Each path is a new rotation, seen through one point. The rows after it are directions, each followed by how far the rotation turns it, in degrees a step (0 if it stays put).
Each turn is a multiple of 5 degrees from 10 to 175, or 0.
Each row of a path follows its step; steps can be skipped.
path 1
step 0: -.27, .19, -.02, -.09, -.05, .08, -.09, -.11, -.04, -.09, -.07, .12, -.08, -.08, .13, .12, -.21, .10, -.14, .11, .10, .12, .46, .27, -.20, -.13, -.01, .27, -.30, -.13, -.02, -.07, -.17, -.10, -.19
step 1: -.09, .23, .11, .35, -.21, .00, .05, .03, .04, .05, -.03, -.13, -.23, .00, -.06, .39, -.27, .26, -.20, -.02, .09, .27, .03, -.15, .06, -.09, -.25, -.02, .09, .14, -.12, -.03, .15, -.18, .07
step 2: -.25, .11, -.09, -.13, .11, -.27, .07, -.02, -.12, .16, -.20, -.10, .14, -.24, -.04, .25, -.07, -.11, .16, .18, .24, .04, -.01, .04, .15, .10, -.17, -.04, .06, -.14, -.48, -.16, .09, .14, .10
step 3: -.25, -.09, -.11, .14, .04, .02, .09, -.20, -.15, -.24, .01, .11, -.15, .33, -.14, .01, -.03, .07, .15, .24, .43, .11, .06, .16, -.10, -.16, .00, .15, -.17, -.24, -.06, -.08, -.20, -.10, .13
step 4: -.34, -.09, .01, .35, -.03, -.28, .07, .02, .12, .10, -.12, .03, -.21, -.15, -.04, .17, -.18, .07, .08, -.26, .10, .27, -.16, -.13, -.03, -.07, .12, .00, .07, .12, .28, -.13, -.14, -.05, .30
step 6: .02, .25, -.15, .15, .23, .09, .04, -.25, -.06, -.18, .02, .08, -.21, -.05, -.14, .21, -.09, .27, -.20, .30, .13, .23, .10, .00, -.17, -.16, -.06, -.06, -.37, .10, -.01, .15, -.04, -.07, -.02
step 7: -.36, -.10, -.15, .09, -.03, -.12, -.04, .30, -.02, .05, -.20, -.12, -.09, -.23, .09, .37, -.02, .16, -.05, -.15, -.13, .13, -.11, -.17, .04, -.28, -.20, -.09, -.15, -.03, -.28, .01, .03, -.11, .18
step 10: -.33, .16, -.09, .10, .03, -.30, -.28, .30, -.09, .02, -.19, .04, -.21, -.09, -.06, .04, -.10, -.22, .03, -.15, .15, .00, -.36, -.23, -.04, -.19, .11, .05, -.18, -.03, .08, -.09, .16, .16, .07
step 11: -.16, .18, -.04, -.20, .43, -.14, -.04, -.09, -.05, .17, -.10, .01, -.01, .09, -.22, -.07, -.22, -.01, -.05, .13, .03, .30, -.04, .25, .15, -.19, .29, -.05, -.13, .05, .04, .31, -.06, -.14, -.12
step 12: .03, .16, -.02, .29, .13, -.18, -.12, .02, -.01, -.18, .08, -.01, -.20, -.27, -.02, .20, .12, .19, .01, .06, -.38, .21, .00, .21, -.16, -.14, -.02, -.12, -.26, -.10, -.05, -.05, -.23, -.29, .04
Speeds:
.09, -.04, .07, .09, -.01, -.17, .07, .07, -.01, .02, -.05, .04, .00, -.01, .03, .06, -.02, -.02, .01, -.04, -.08, -.06, .02, -.14, -.01, -.03, -.01, -.06, -.06, .02, -.01, -.08, .05, -.02, .06	130
.01, .00, -.04, .00, -.04, -.02, .07, -.03, .00, .05, .02, .14, .01, .13, .03, -.01, -.08, .05, .03, .12, -.01, -.06, .02, .02, -.02, .08, .09, .05, -.10, .03, -.05, .09, -.03, -.08, -.06	130
.03, .08, .08, -.08, -.12, -.03, -.03, -.05, .05, -.04, .02, -.05, -.05, -.04, .06, .08, -.09, .03, .00, -.07, .03, -.14, .00, .07, -.04, .06, .04, -.01, .00, -.01, .11, .00, -.04, -.04, .08	85
-.01, .03, -.05, -.06, .02, .08, .02, -.03, -.15, .03, -.10, .07, -.06, .02, .03, .04, .11, .08, -.01, -.02, -.07, -.09, -.05, -.02, .02, -.08, .05, -.02, .02, .09, .04, .03, -.03, .06, .08	25
-.09, .10, -.07, .03, -.02, .01, .00, .07, .09, .00, -.03, .06, .08, .08, -.01, -.05, .00, .11, .03, -.14, -.02, .02, -.02, -.01, -.09, .04, -.07, -.02, .02, -.01, .02, .04, .12, -.01, .06	120
-.08, -.06, .08, -.01, -.07, .05, -.01, .08, .05, .12, -.01, .00, .02, .05, .00, .02, -.10, -.02, -.13, -.06, .00, .03, -.09, -.03, .15, -.05, .05, .01, .05, .06, -.01, .02, -.01, -.04, .01	115
path 2
step 0: -.14, .16, .10, -.09, -.12, .37, -.18, .02, -.07, .22, .11, -.07, -.11, .10, -.28, -.15, -.16, -.11, .01, -.31, -.28, .02, -.27, .01, .20, .17, -.04, -.06, -.25, .35, .33, -.27, -.07, .04, .06
step 1: .09, .06, .19, .08, -.01, .04, -.23, .23, -.24, .12, -.18, -.09, -.18, -.18, -.15, -.15, .12, -.28, -.04, -.40, -.05, .08, -.33, -.11, .19, -.07, -.31, -.38, .07, .20, -.03, .15, .02, .13, -.19
step 3: .31, .12, .05, .08, .27, -.15, -.30, .02, -.02, -.03, .06, .21, -.06, .17, .23, -.31, .05, .00, -.05, .07, -.06, -.07, .29, .17, -.01, -.15, -.22, -.08, -.40, .18, .37, .01, .19, .08, -.27
step 5: .03, .08, -.14, .15, -.01, -.17, .07, -.15, -.01, -.19, -.20, .29, -.18, .23, -.05, .16, .31, .10, -.26, -.14, -.13, .10, .14, -.30, -.16, -.04, .05, -.34, -.03, -.06, -.04, -.51, -.04, -.22, -.13
step 7: -.11, -.29, -.16, .13, -.09, .19, -.08, .24, -.13, -.15, -.20, -.33, -.01, -.06, .14, .33, -.08, -.23, -.31, .12, -.28, .01, -.04, -.07, -.29, .05, .02, .20, -.33, -.01, -.01, -.10, -.07, .01, -.33
step 8: .02, -.18, -.02, -.06, -.24, .21, -.34, .30, -.03, .29, -.24, -.12, -.18, .02, -.07, .20, -.05, -.11, .10, -.06, .11, .11, -.03, -.09, .10, .04, .27, .28, -.16, -.16, .25, -.45, .05, -.14, -.20
step 9: .01, -.21, .00, .14, -.03, -.09, -.35, .08, .21, -.02, -.27, -.28, -.27, -.26, -.08, -.18, .03, -.11, .06, .00, .40, .37, -.19, -.01, .13, .30, -.08, -.13, -.10, -.14, .20, -.17, -.11, .11, .00
step 10: -.23, -.26, .04, .14, .12, -.27, -.12, .05, .19, -.21, -.20, -.22, -.09, -.04, .09, .08, .40, .02, .27, .02, .05, .11, -.45, .42, .07, -.08, .00, .04, -.08, .15, .20, -.03, .09, -.08, .04
step 11: -.05, .17, .06, -.11, .12, -.36, -.04, .09, -.04, -.16, .18, -.06, -.07, .28, -.39, .10, -.02, -.03, -.08, .22, -.02, .09, -.20, .41, .14, -.11, -.12, .09, -.25, .16, .45, -.21, .08, .06, .06
step 12: -.11, .16, -.05, -.14, .01, -.13, .01, .04, -.04, -.03, .44, .14, -.01, -.03, -.19, .31, .01, -.29, .08, -.17, .04, .12, -.25, -.08, .12, .08, -.37, -.32, -.23, -.05, .39, .12, .12, -.17, -.12
Speeds:
.09, .02, -.08, -.03, -.05, -.06, .02, -.07, .05, .06, .01, .06, .04, -.10, .05, .01, .00, -.12, -.03, .04, -.10, -.04, -.03, -.03, -.10, .00, .08, .02, -.04, -.06, -.08, -.09, -.09, .00, .01	40
-.07, -.06, -.04, -.09, -.02, .08, -.11, -.03, .00, .07, -.06, -.18, .00, -.05, -.06, -.02, .03, .05, -.09, .01, -.01, -.08, .02, -.04, -.07, -.03, .07, -.04, .02, -.03, .04, .02, -.02, -.05, .07	40
-.03, -.04, -.02, .04, .04, .08, -.03, -.08, -.01, .03, -.09, .07, -.06, .09, .02, -.03, .04, -.10, .01, .08, -.04, -.09, .14, -.06, .06, -.03, -.04, -.04, .04, .09, -.04, .01, -.05, .03, -.07	25
-.05, -.07, -.19, .02, .02, -.03, -.01, -.03, .00, -.08, .09, -.07, -.05, -.06, -.06, .00, -.07, -.04, .00, -.01, -.04, .08, .03, -.02, .08, .01, .01, -.06, -.01, -.04, -.10, .09, .05, .07, -.02	140
-.11, .05, -.05, .01, .01, .00, .08, .06, .04, .03, .12, -.06, .01, -.03, -.08, -.04, .08, -.11, .06, .06, .15, -.02, -.02, .01, -.04, -.03, .04, .02, .04, .08, .04, -.03, -.08, .00, -.05	25
-.03, -.03, .04, .05, .02, -.01, .08, .00, -.10, .06, -.06, -.13, .05, -.03, .08, .14, .11, -.03, .06, -.02, -.05, .01, -.03, .05, -.05, -.05, -.06, -.04, .02, -.02, -.10, .03, .02, .05, -.03	125
path 3
step 0: -.01, .15, -.15, -.39, -.04, -.29, -.28, -.21, -.05, -.01, .09, -.14, -.17, .13, .09, .26, -.08, -.05, -.02, .19, .11, .12, .10, .19, -.09, .05, .21, -.17, .13, .37, .12, -.12, .06, -.20, .12
step 2: -.04, -.08, -.04, -.10, -.04, .10, .18, -.10, -.10, .21, -.10, -.29, .12, -.34, .19, -.31, .17, -.10, .10, -.03, .42, -.04, .18, .05, .30, -.08, .11, .00, -.08, -.25, .08, -.21, -.05, -.07, -.15
step 3: -.27, -.10, -.04, -.08, -.05, -.34, -.39, .11, -.21, -.02, .04, -.19, -.12, -.15, .04, -.06, .14, .28, .01, .15, -.05, .04, .03, .12, -.09, .20, .01, -.37, .02, .18, .33, .12, .16, .06, -.16
step 5: -.08, .00, .01, -.23, .15, .16, .21, -.19, -.15, -.01, .01, -.05, .21, .10, .05, -.29, -.15, .02, .12, .32, .19, .29, .21, .13, .25, -.02, -.04, -.17, .20, -.32, -.28, -.10, .04, .09, -.07
step 6: .05, .07, .19, -.01, -.03, -.27, .03, -.09, -.02, -.11, .22, .26, -.33, .00, .07, .08, .24, .15, -.02, .19, -.12, -.08, .14, .23, -.07, -.10, -.20, -.24, .23, .06, .28, -.01, .06, -.05, -.39
step 8: -.32, -.07, .14, .04, -.09, .48, .24, .02, -.16, .15, -.06, -.09, -.02, .05, .02, -.05, -.03, -.06, .08, -.03, -.06, .23, -.02, -.06, .04, -.11, .22, -.42, -.05, -.24, -.09, .14, .05, .21, -.20
step 9: -.07, -.37, .20, .23, .17, -.11, -.25, .03, -.09, .12, .10, -.03, -.15, .09, .07, .10, -.01, .17, -.23, -.11, -.18, .03, .13, .34, -.02, -.44, -.06, -.03, .19, -.03, .27, .00, -.10, -.12, -.03
step 10: .04, .00, .09, .04, -.13, -.07, .22, -.11, -.24, -.21, .15, -.12, .26, .16, .20, .42, -.22, -.03, -.08, .08, -.09, .26, -.10, -.02, -.04, .15, .11, .15, .10, .29, .00, -.09, .11, -.13, .37
step 11: .13, -.09, -.01, -.03, -.12, .42, .15, -.15, .03, .17, .02, .11, -.25, .07, .15, .04, -.13, -.16, -.31, -.10, .10, -.03, -.02, -.02, -.07, .20, .15, -.18, .26, -.13, -.41, -.07, .12, .10, -.26
step 12: .20, -.12, .31, .01, .12, -.08, -.10, -.34, -.07, .19, .12, -.04, .08, -.11, .18, .02, .15, .18, -.22, -.28, .21, -.27, .01, .17, .20, -.17, -.10, -.14, -.21, -.03, .27, -.19, -.10, -.05, -.09
Speeds:
.02, -.04, -.04, -.04, -.14, .01, .03, -.05, -.04, .13, -.03, .06, .00, .10, -.14, -.01, -.01, -.03, -.06, .03, .04, .07, -.06, -.11, -.05, .06, -.01, .04, -.03, .06, -.05, .08, -.01, .00, .01	110
.03, -.04, -.03, -.06, .01, -.09, -.08, -.05, .13, .01, -.06, -.12, -.08, -.03, .03, .02, .04, .02, .02, -.04, .13, -.03, .06, -.03, .01, .11, .06, .00, -.06, .02, -.08, .01, -.07, -.01, .06	25
-.03, .11, .09, -.06, -.01, -.04, .01, .01, -.01, -.04, .02, -.08, .06, .02, .02, .03, -.11, .07, .05, .04, .05, .03, -.06, -.10, -.09, .03, -.01, -.16, .01, -.04, .02, .04, .05, .09, .03	145
-.16, -.03, -.04, .03, .03, .01, .02, .08, -.09, .06, -.02, -.11, .03, .05, -.03, .03, .08, .01, -.01, -.02, -.02, -.12, .04, -.03, -.03, -.05, -.10, -.07, -.01, .06, -.10, .00, -.02, -.03, .06	70
-.05, .06, -.07, .04, .00, -.01, .18, -.05, .06, .02, -.02, -.09, .04, -.07, .11, -.03, .02, .07, -.05, .03, -.07, .07, -.06, -.03, -.02, .01, -.01, .12, -.01, -.05, -.04, .05, -.02, -.03, .04	125
.08, .00, .05, .00, -.01, .00, -.01, .03, -.07, .05, -.14, -.07, .06, -.08, -.02, .00, .13, -.02, .00, -.03, -.10, -.04, -.02, -.04, -.03, .00, .11, -.02, -.09, -.04, .07, .03, .02, .07, -.09	70
